(in the rows, 128 means zero)
Each named move below is a turn or a mirror, shown by a few rows before and after it. Which moves, in which order, take the first row of each later pair to the second? The first pair is answered.
move Q_112:
[121 144 104 119 131 134 122  91] -> [112 142 109 125 131 134 118  93]
[139 155 119 102 158 112 147 126] -> [ 96 142 144 149 157 115 122 122]
[157  84 130  72 104 179 151 170] -> [ 98  67 166 130  99 184 116 164]
[146 118  92 100 140 158 109 103] -> [109 110 112 136 138 159  90 106]
move Q_554:
[110  85 125 145 148 155  98 110] -> [142 132 176  93 157 139 121 152]
[115 116 150 137 153 147 115 104] -> [149 144 152 103 147 135 142 124]
[128 102  89 173  91 146 146 109] -> [ 87 133 181 161 130 135 110 144]
move Q_474:
[121 113 101 135 141 128 126 102] -> [127 105  97 124 136 138 135 113]
[114 164 102 138 154  74 128 101] -> [108 132  91 118 171 100 107  92]
[151 107 130 126 106 147 107 119] -> [158 115 136 129  96 143 119 124]
move Q_397:
[132 151 156 112 152 111 119 129] -> [120 152 157 136 145 109 118 120]
[115 123 153 127 119 144 115 149] -> [131 146 127 148  99 124 143 130]
[157 156 125 112 135  90 143 124] -> [119 125 164 108 153 118 103 147]
move Q_377:
[ 99 114 158 163 137 139 102 129] -> [123 141 144 121 177 119  99 110]
[129 161 133 143 142  97 124 124] -> [137 146 153 118 130 119 131 162]
[154 105  64  88 128 136 145 109] -> [133  77  84 117  89 164 148 141]
[127 110 122 128 122 159 117 141] -> [122 122 108 141 135 136 112 106]
Pairs:
Between the rows of a pair lie 2 to 3 moves.
[ 77 132 139 160 154 120  97  87] -> [106 130 164  86 177 142 100 126]
Q_377, Q_112
[150 155 145 111 127 111 124 136] -> [116 129 139 161 107 126 113 127]
Q_397, Q_554, Q_112
[154 142 139  50 154 132 130 142] -> [ 94  79  91 141 134 155  94  91]
Q_554, Q_112
[110 140 133 178 118 135 156 148] -> [149 166 118 113 152 119 162 143]
Q_554, Q_474, Q_397
[102 133 112 158 121 106 102 114] -> [127 131  91 155  98 110 128 118]
Q_112, Q_377, Q_377
[124 158 131  94 155 133 132 110] -> [107 142 116 157 109 139 145 103]
Q_377, Q_112, Q_377
[ 85 103 152 156 117 153 100 140] -> [136  87 102 107 102 168 136 144]
Q_554, Q_554, Q_397
[128 129 112 190  74 107 148 120] -> [ 86 122 137 195 107 111 104 116]
Q_112, Q_554
[114 121 112 169  89 113 151 166] -> [112 142 156 141 113 106 141 184]
Q_112, Q_554, Q_554
[143 148 133  92 154  93 106 122] -> [106 134 168 150 113 111 107 151]
Q_377, Q_474, Q_474
[119 156 148 153  80 126 142 155] -> [ 99 157 159 100 154 127  89 140]
Q_377, Q_397, Q_112
[145 125  84 129 111 117 162  86] -> [102 141 123 156 139 101 127  76]
Q_554, Q_397, Q_112
[169 187 116  89 169  66 140  98] -> [ 97 162 148 130 194  73  80  85]
Q_554, Q_554
[111 108 156 143 127 171 120 140] -> [145 121 126 154  98 155 160 131]
Q_554, Q_554, Q_474
[157 156 140 122 108 114 149 162] -> [115 158 164 152 129 105 120 149]
Q_474, Q_397, Q_397
[166 145 109 154  85 113 184 113] -> [170 113 113 124  78 151 178 146]
Q_554, Q_112, Q_377
[158 142  99 138 110 115 150 108] -> [112 133 153 121 160 130  90 123]
Q_554, Q_377, Q_112
[166 116 124  44 140 148 112 147] -> [146 137  82  97 163 100 102  65]
Q_377, Q_377
[142 174 168 138 155  86 140 102] -> [134 124 107 143 172 108 116  63]
Q_474, Q_554, Q_554
[129 170 167 122 163 127 129 152] -> [170 142  91 102 150 140 152 128]
Q_474, Q_474, Q_554
[165 116 139 126 100 155 158 162] -> [132 102 132 171  91 154 139 142]
Q_554, Q_474
[127 103 110 108 134 151 116 127] -> [117 124 138 105 155 136 104 128]
Q_377, Q_377, Q_554
[116 157 138 204  98  95 146 105] -> [127 136 177 163  74 140 155 178]
Q_377, Q_377
[134 145 115  87 153 117 123 135] -> [137 146 129 123 102 120 158 163]
Q_377, Q_112, Q_474
[164 141 141 109 128 114 164 136] -> [161 147 137 125 127 101 168 121]
Q_112, Q_397
[135 146 136 185 112  94 168 115] -> [142 132 178  89 161 133 138 167]
Q_377, Q_397, Q_112
[156 169 115 111 149  97 154 115] -> [ 84 120 161 152 146 137 101 136]
Q_397, Q_377
[141 125 122  88 166 137 113 114] -> [127 117 119  97 167 136 105 108]
Q_554, Q_554
[114 117 140 143 119 147 118 149] -> [131 114  96 127 137 135 117 113]
Q_112, Q_554, Q_377
[142 124 137 119 119 153 132 163] -> [161 133 114 118 118 143 148 144]
Q_377, Q_112, Q_377
